[[150 112 121 133]
 [155 147 139 102]
 [153 125 134 143]
 [119 119 122 150]]
:
[[150 112]
 [155 147]
 [153 125]]

[[116 100 125 147 155]
 [136 132 126 138 138]
 [157 148 151 129 118]
 [119 111 135 141 146]
 [121 115 131 138 146]]
:
[[116 100]
 [136 132]
 [157 148]]

[[116 142 118 142 127]
 [126 109 111 143 146]
 [108 153 150 135 123]
 [149 109 133  99 121]]
:
[[116 142]
 [126 109]
 [108 153]]

[[131 136 119 123]
 [133 117 137 154]
 [115 152 110 121]]
:
[[131 136]
 [133 117]
 [115 152]]

[[132 123 133]
 [112 100 149]
 [114 104 106]
 [108 126 108]
 [109 110 106]]
:
[[132 123]
 [112 100]
 [114 104]]

[[144 128 110 141]
 [144 110 140 118]
 [146 128 133 141]
 [144 140 104 141]
 [144 112 146 123]]
:
[[144 128]
 [144 110]
 [146 128]]

[[151 126 100 120]
 [146 124 105 120]
 [141 116 106 116]
 [144 152 124 138]]
:
[[151 126]
 [146 124]
 [141 116]]

[[126 123 123 145 122]
 [129 134 133 111 132]
 [112 144 125 128 107]
 [137 127 135 108 143]
 [124 130 126 134 121]]
:
[[126 123]
 [129 134]
 [112 144]]
---
[[146 108 108]
 [123 117 124]
 [132 111 111]
 [135 103 119]
 [124 102 110]
 [130 117 117]
 [132 108 123]
 [118 109 116]
 [134 100 108]
 [129 104 117]
 [141 117 119]
 [123 116 122]]
:
[[108 108 146]
 [117 124 123]
 [111 111 132]
 [103 119 135]
 [102 110 124]
 [117 117 130]
 [108 123 132]
 [109 116 118]
 [100 108 134]
 [104 117 129]
 [117 119 141]
 [116 122 123]]

[[132 140 150 146 119 127 127 139 137]
 [124 146 134 149 120 127 120 138 128]
 [126 141 146 147 117 127 114 139 132]
 [132 138 140 145 115 127 119 135 128]
 [128 138 136 144 121 130 124 135 133]
 [132 146 132 141 120 129 130 139 129]
 [130 150 144 150 115 131 132 133 136]
 [129 136 139 142 117 127 128 137 125]]
:
[[139 137 132 140 150 146 119 127 127]
 [138 128 124 146 134 149 120 127 120]
 [139 132 126 141 146 147 117 127 114]
 [135 128 132 138 140 145 115 127 119]
 [135 133 128 138 136 144 121 130 124]
 [139 129 132 146 132 141 120 129 130]
 [133 136 130 150 144 150 115 131 132]
 [137 125 129 136 139 142 117 127 128]]

[[113 142 109 113 146 112 131 102 125 113]
 [115 138 116 115 140 118 132 114 123 117]]
:
[[125 113 113 142 109 113 146 112 131 102]
 [123 117 115 138 116 115 140 118 132 114]]

[[127 128 133 132 104 128 129 128 133 131 138 136 119 128]
 [129 128 135 123 135 128 127 126 119 132 113 115 130 128]
 [129 128 122 132 121 128 130 157 125 125 121 123 123 129]
 [128 128 130 131 114 128 129 131 131 129 133 132 123 128]
 [128 128 146 124 112 128 127 108 126 138 126 127 123 128]
 [128 128 117 130 138 128 129 134 131 122 133 132 132 128]]
:
[[119 128 127 128 133 132 104 128 129 128 133 131 138 136]
 [130 128 129 128 135 123 135 128 127 126 119 132 113 115]
 [123 129 129 128 122 132 121 128 130 157 125 125 121 123]
 [123 128 128 128 130 131 114 128 129 131 131 129 133 132]
 [123 128 128 128 146 124 112 128 127 108 126 138 126 127]
 [132 128 128 128 117 130 138 128 129 134 131 122 133 132]]

[[117 146 134 116 142 132 141 130]
 [122 126 147 125 130 118 139 136]
 [114 148 143 113 149 128 151 138]
 [131 124 117 128 130 123 118 125]
 [149 101 108 142 115 117  99 118]
 [118 145 135 120 138 136 144 132]
 [131 120 118 132 125 125 118 126]
 [117 139 133 115 146 122 138 133]
 [138 121 117 131 127 125 116 122]
 [122 141 124 119 142 133 134 128]]
:
[[141 130 117 146 134 116 142 132]
 [139 136 122 126 147 125 130 118]
 [151 138 114 148 143 113 149 128]
 [118 125 131 124 117 128 130 123]
 [ 99 118 149 101 108 142 115 117]
 [144 132 118 145 135 120 138 136]
 [118 126 131 120 118 132 125 125]
 [138 133 117 139 133 115 146 122]
 [116 122 138 121 117 131 127 125]
 [134 128 122 141 124 119 142 133]]

[[109 140 122 128 147 130 138 118 117 110]
 [128 134 120 127 141 112 120 121 123 115]
 [104 132 122 119 143 136 146 112 119 114]
 [115 134 124 121 135 113 122 118 115 122]
 [122 117 152 127 108 136 133 137 138 138]]
:
[[117 110 109 140 122 128 147 130 138 118]
 [123 115 128 134 120 127 141 112 120 121]
 [119 114 104 132 122 119 143 136 146 112]
 [115 122 115 134 124 121 135 113 122 118]
 [138 138 122 117 152 127 108 136 133 137]]

[[122 129 127 127 130 136 101 130 128 128 127 129 128 130 127 128]
 [139 128 127 127 128 138 111 128 128 129 127 128 128 128 129 126]]
:
[[127 128 122 129 127 127 130 136 101 130 128 128 127 129 128 130]
 [129 126 139 128 127 127 128 138 111 128 128 129 127 128 128 128]]

[[122 138 128 130 126 126 126 126 123]
 [136 130 126 126 132 127 129 129 131]
 [103 126 128 125 125 128 129 130 124]
 [133 130 127 131 126 128 130 130 130]]
:
[[126 123 122 138 128 130 126 126 126]
 [129 131 136 130 126 126 132 127 129]
 [130 124 103 126 128 125 125 128 129]
 [130 130 133 130 127 131 126 128 130]]
---
[[128 127 128 128 126 127 128 131 125]
 [130 130 127 133 131 125 131 113 128]
 [128 125 128 127 127 127 129 137 118]
 [130 128 124 127 151 133 132 121 123]]
:
[[130 130 127 133 131 125 131 113 128]
 [130 128 124 127 151 133 132 121 123]
 [128 127 128 128 126 127 128 131 125]
 [128 125 128 127 127 127 129 137 118]]

[[101 121]
 [122 140]
 [128 126]]
:
[[122 140]
 [128 126]
 [101 121]]

[[126 122 140 122 133]
 [131 124 140 123 136]
 [140 104 132 116 135]
 [122 127 138 123 128]
 [135 135 152 120 148]
 [117 147 131 133 124]
 [130 128 119 133 126]
 [135 131 146 121 142]]
:
[[117 147 131 133 124]
 [135 135 152 120 148]
 [135 131 146 121 142]
 [130 128 119 133 126]
 [122 127 138 123 128]
 [131 124 140 123 136]
 [126 122 140 122 133]
 [140 104 132 116 135]]

[[102 149 109 146 156]
 [156 116  99 110 142]
 [104 152 151 111 121]]
:
[[104 152 151 111 121]
 [102 149 109 146 156]
 [156 116  99 110 142]]

[[134 124 111 125 121 124 123 151 134]
 [116 138 152 113 137 123 126 115 141]
 [134 130 137 141 113 131 112 112 131]
 [128 140 130 136 131 130 137 110 125]
 [122 113 137 117 127 126 117 134 129]
 [125 141 122 129 144 126 155 129 119]]
:
[[125 141 122 129 144 126 155 129 119]
 [128 140 130 136 131 130 137 110 125]
 [116 138 152 113 137 123 126 115 141]
 [134 130 137 141 113 131 112 112 131]
 [134 124 111 125 121 124 123 151 134]
 [122 113 137 117 127 126 117 134 129]]

[[100 119 133 109 157 155]
 [145 122 147 140  98 128]]
:
[[145 122 147 140  98 128]
 [100 119 133 109 157 155]]

[[124 107 108 134 107 113 130 146 119 122 127 121 107 113 150]
 [124 148 107 150 145 122 114 107 140 130 142 148 111 139 133]
 [129 117 127 142 149 131 127 133 131 149 142 133 150 107 109]]
:
[[124 148 107 150 145 122 114 107 140 130 142 148 111 139 133]
 [129 117 127 142 149 131 127 133 131 149 142 133 150 107 109]
 [124 107 108 134 107 113 130 146 119 122 127 121 107 113 150]]

[[135 138 128 137 127 129 125 115 130 136 121 122 135]
 [112 105 123 121 131 131 139 128 113 112 128 135 106]
 [118 124 137 129 121 144 131 116 122 127 128 115 123]
 [149 140 119 137 137 114 124 132 130 136 125 143 140]
 [124 121 130 120 130 130 128 140 125 124 136 133 124]
 [139 143 127 133 126 118 122 136 144 138 129 127 144]]
:
[[139 143 127 133 126 118 122 136 144 138 129 127 144]
 [149 140 119 137 137 114 124 132 130 136 125 143 140]
 [135 138 128 137 127 129 125 115 130 136 121 122 135]
 [118 124 137 129 121 144 131 116 122 127 128 115 123]
 [124 121 130 120 130 130 128 140 125 124 136 133 124]
 [112 105 123 121 131 131 139 128 113 112 128 135 106]]
